(in the rows, 100 means zero)
One turn moves every row onto another: examples first, then more rows asked:
mumim: 100; 109; 115; 92; 96; 101; 100; 110; 97; 77; 98; 113; 111; 93; 84; 90; 100; 121; 111; 122; 110; 100; 86; 97; 97; 116; 112; 96
tib: 79; 86; 94; 109; 115; 118; 85; 101; 104; 108; 97; 92; 115; 100; 110; 106; 102; 89; 115; 99; 108; 91; 97; 78; 99; 108; 92; 86
mova: 90; 103; 121; 91; 89; 112; 102; 110; 92; 98; 72; 97; 91; 89; 84; 100; 90; 85; 120; 99; 78; 96; 109; 118; 99; 79; 99; 79
Fub: 95; 93; 102; 101; 107; 100; 97; 99; 90; 86; 86; 83; 97; 90; 89; 75; 102; 89; 113; 100; 98; 105; 99; 111; 129; 101; 110; 90
Neb: 76; 99; 125; 109; 107; 82; 114; 89; 105; 105; 91; 116; 102; 83; 94; 103; 105; 110; 107; 112; 83; 105; 103; 115; 94; 88; 101; 108
Kadu: 86; 98; 112; 104; 106; 101; 95; 103; 106; 91; 109; 94; 99; 90; 88; 110; 101; 102; 101; 107; 96; 117; 104; 58; 93; 116; 91; 105
Tonor: 93; 87; 118; 102; 117; 101; 93; 101; 111; 113; 90; 83; 91; 89; 102; 122; 95; 72; 119; 104; 92; 100; 117; 105; 107; 98; 85; 105
ler: 93; 92; 88; 95; 102; 116; 87; 97; 110; 97; 108; 104; 105; 105; 84; 119; 102; 101; 112; 84; 107; 90; 91; 91; 109; 113; 88; 98
riki: 92; 104; 108; 99; 105; 103; 97; 105; 66; 86; 113; 98; 100; 99; 90; 102; 100; 97; 96; 105; 72; 121; 99; 97; 84; 98; 109; 97
fisar: 89; 94; 109; 99; 108; 107; 93; 103; 121; 89; 107; 83; 102; 97; 91; 87; 99; 89; 134; 108; 100; 75; 90; 110; 115; 100; 99; 99
lezef: 95; 86; 100; 103; 107; 115; 98; 100; 95; 75; 100; 75; 97; 110; 91; 97; 102; 109; 122; 104; 108; 85; 77; 94; 97; 103; 115; 88
Kepir: 79; 109; 97; 110; 104; 118; 86; 89; 96; 95; 92; 98; 90; 102; 91; 89; 100; 67; 133; 103; 97; 86; 99; 100; 88; 91; 108; 114
pidu: 90; 99; 123; 99; 104; 102; 100; 119; 97; 101; 86; 117; 99; 93; 90; 112; 95; 102; 95; 117; 83; 126; 109; 93; 86; 117; 88; 100
dulok: 92; 98; 107; 98; 99; 103; 98; 99; 93; 100; 107; 97; 102; 92; 93; 103; 97; 98; 119; 103; 94; 102; 97; 125; 140; 102; 90; 97
Pevo: 90; 114; 117; 95; 91; 97; 101; 105; 95; 116; 77; 106; 95; 85; 103; 104; 87; 82; 101; 108; 86; 115; 116; 100; 83; 86; 87; 102
Lipo: 91; 98; 112; 96; 104; 106; 100; 107; 102; 100; 88; 109; 103; 97; 92; 97; 98; 89; 127; 109; 91; 84; 95; 145; 105; 96; 106; 99
zovep: 91; 106; 105; 98; 101; 100; 97; 103; 56; 101; 88; 88; 93; 98; 92; 92; 92; 96; 121; 109; 106; 90; 93; 112; 114; 98; 109; 93
Finut: 89; 92; 96; 103; 101; 103; 103; 107; 103; 91; 99; 77; 106; 107; 110; 96; 96; 99; 108; 113; 105; 106; 83; 73; 75; 113; 108; 107
bag: 88; 96; 102; 98; 102; 103; 95; 91; 100; 108; 86; 92; 99; 97; 95; 90; 97; 95; 119; 115; 83; 70; 94; 109; 63; 103; 109; 108
vuf: 110; 89; 117; 93; 98; 99; 95; 93; 104; 111; 77; 107; 97; 82; 88; 119; 99; 97; 111; 106; 95; 99; 99; 96; 125; 90; 87; 88
lut: 85; 103; 106; 101; 98; 111; 103; 112; 89; 79; 95; 97; 100; 103; 95; 106; 95; 90; 106; 89; 92; 132; 96; 83; 111; 82; 93; 88
sigi: 97; 107; 122; 89; 89; 88; 116; 102; 103; 85; 85; 105; 88; 94; 78; 100; 92; 110; 108; 108; 78; 107; 94; 120; 89; 87; 100; 110
kenu: 88; 101; 122; 109; 112; 101; 95; 101; 116; 101; 104; 115; 90; 90; 84; 114; 109; 104; 104; 115; 110; 98; 106; 88; 71; 118; 103; 109
lete: 99; 86; 83; 117; 96; 116; 88; 93; 97; 102; 94; 80; 88; 108; 104; 109; 102; 83; 114; 97; 106; 89; 89; 91; 88; 100; 103; 93
zadib: 93; 109; 123; 96; 98; 111; 95; 111; 100; 103; 104; 105; 97; 99; 98; 128; 92; 92; 117; 123; 96; 99; 102; 88; 60; 104; 96; 110
Kolo: 91; 100; 112; 94; 113; 90; 105; 100; 114; 85; 93; 94; 114; 96; 105; 113; 96; 121; 110; 108; 125; 92; 97; 105; 83; 110; 99; 108
Tani: 80; 122; 122; 88; 92; 102; 115; 98; 78; 98; 88; 99; 93; 88; 92; 95; 92; 110; 102; 104; 91; 112; 102; 105; 84; 79; 108; 96
poken: 106; 112; 114; 106; 100; 116; 91; 91; 105; 90; 101; 89; 84; 91; 103; 114; 102; 85; 102; 112; 106; 114; 110; 88; 68; 92; 107; 106

Finut -> pidu
riki -> vuf
lete -> kenu
Now these:
Fub -> tib
ler -> poken
mumim -> lut
lezef -> Kadu

